In the rows, zero is written as 128.
Each path is a new rotation, seen through one point. The rows after it are directions, each followed by how far the rotation turns it, in degrees per step (0 if it stays put).
Each turn is a multiple of 5 degrees from 10 to 175, or 0.
Each row of a path follows its step; steps can be skipped.
path 1
step 0: [123 122 121 131 139 125 130 126 135 133 138 122 138 158 127 136 139 135
 130 135 113 124 126 126 131 129 110 136 113 125 125 137 122 131 114 124
 120 125 118]
step 1: [139 140 122 132 128 122 104 122 132 138 133 121 141 130 137 122 128 139
 127 136 118 123 126 125 122 132 130 138 139 140 125 116 139 114 112 130
 141 126 122]
step 2: [106 113 142 128 131 119 122 137 138 122 119 126 137 139 138 136 131 132
 139 134 123 128 132 129 128 131 146 120 121 125 133 119 128 103 120 127
 127 131 130]
step 3: [125 124 134 124 126 127 120 119 139 128 122 130 113 130 128 115 107 120
 135 111 116 133 120 132 103 131 135 134 130 136 129 123 117 116 126 136
 125 127 120]
step 4: [117 116 147 128 109 127 133 125 120 139 109 116 130 139 115 132 115 136
 135 124 131 141 132 125 121 128 119 117 130 125 129 134 128 133 130 118
 141 125 124]
step 5: [130 128 130 129 110 143 138 131 119 131 133 118 125 126 138 120 120 129
 121 124 111 130 125 120 126 122 129 136 137 108 126 129 119 136 115 132
 120 139 109]
step 6: [141 131 140 114 128 121 149 135 115 119 119 126 127 120 138 128 133 148
 129 130 135 129 117 129 140 131 126 130 142 131 137 124 126 122 120 122
 141 122 119]
step 7: [122 115 121 129 135 141 130 135 129 115 114 139 119 130 138 137 140 117
 121 130 130 134 116 111 136 119 116 141 134 135 132 116 116 123 123 124
 122 138 124]
step 8: [141 129 124 112 137 124 115 127 118 121 126 130 117 129 136 127 133 134
 129 125 130 155 130 122 129 135 127 126 131 147 110 135 134 125 141 119
 124 125 119]
step 9: [133 124 134 124 123 126 107 128 112 127 124 118 128 137 127 144 141 114
 131 126 113 136 119 129 135 134 125 127 123 122 136 131 127 135 127 121
 113 133 149]
step 10: [136 152 129 119 132 132 109 123 141 126 132 121 120 118 139 126 122 143
 130 131 120 130 135 123 126 127 129 119 139 116 128 132 110 131 132 123
 124 126 143]
[126 128 131 129 125 131 127 125 127 127 127 127 129 129 129 127 125 127
 129 123 131 124 134 129 123 130 130 131 127 124 126 128 128 123 125 126
 128 124 130]	40
[132 123 128 123 128 124 127 126 128 130 130 131 126 127 127 127 129 126
 126 125 125 125 135 128 130 124 125 123 128 126 131 125 128 126 127 125
 130 130 126]	0
[133 127 127 134 127 126 125 133 131 129 128 124 122 126 127 127 127 125
 125 130 127 128 132 126 127 128 129 135 127 128 130 128 123 128 127 129
 125 127 126]	160
[124 124 129 129 129 126 127 132 124 126 123 127 131 128 123 129 131 127
 129 131 129 123 129 125 128 133 130 127 125 128 133 129 128 131 128 123
 129 130 128]	155
[126 127 124 129 125 129 127 127 125 131 132 125 130 130 125 126 125 125
 125 126 126 133 129 130 130 132 122 127 126 130 125 130 129 130 126 123
 127 127 126]	85
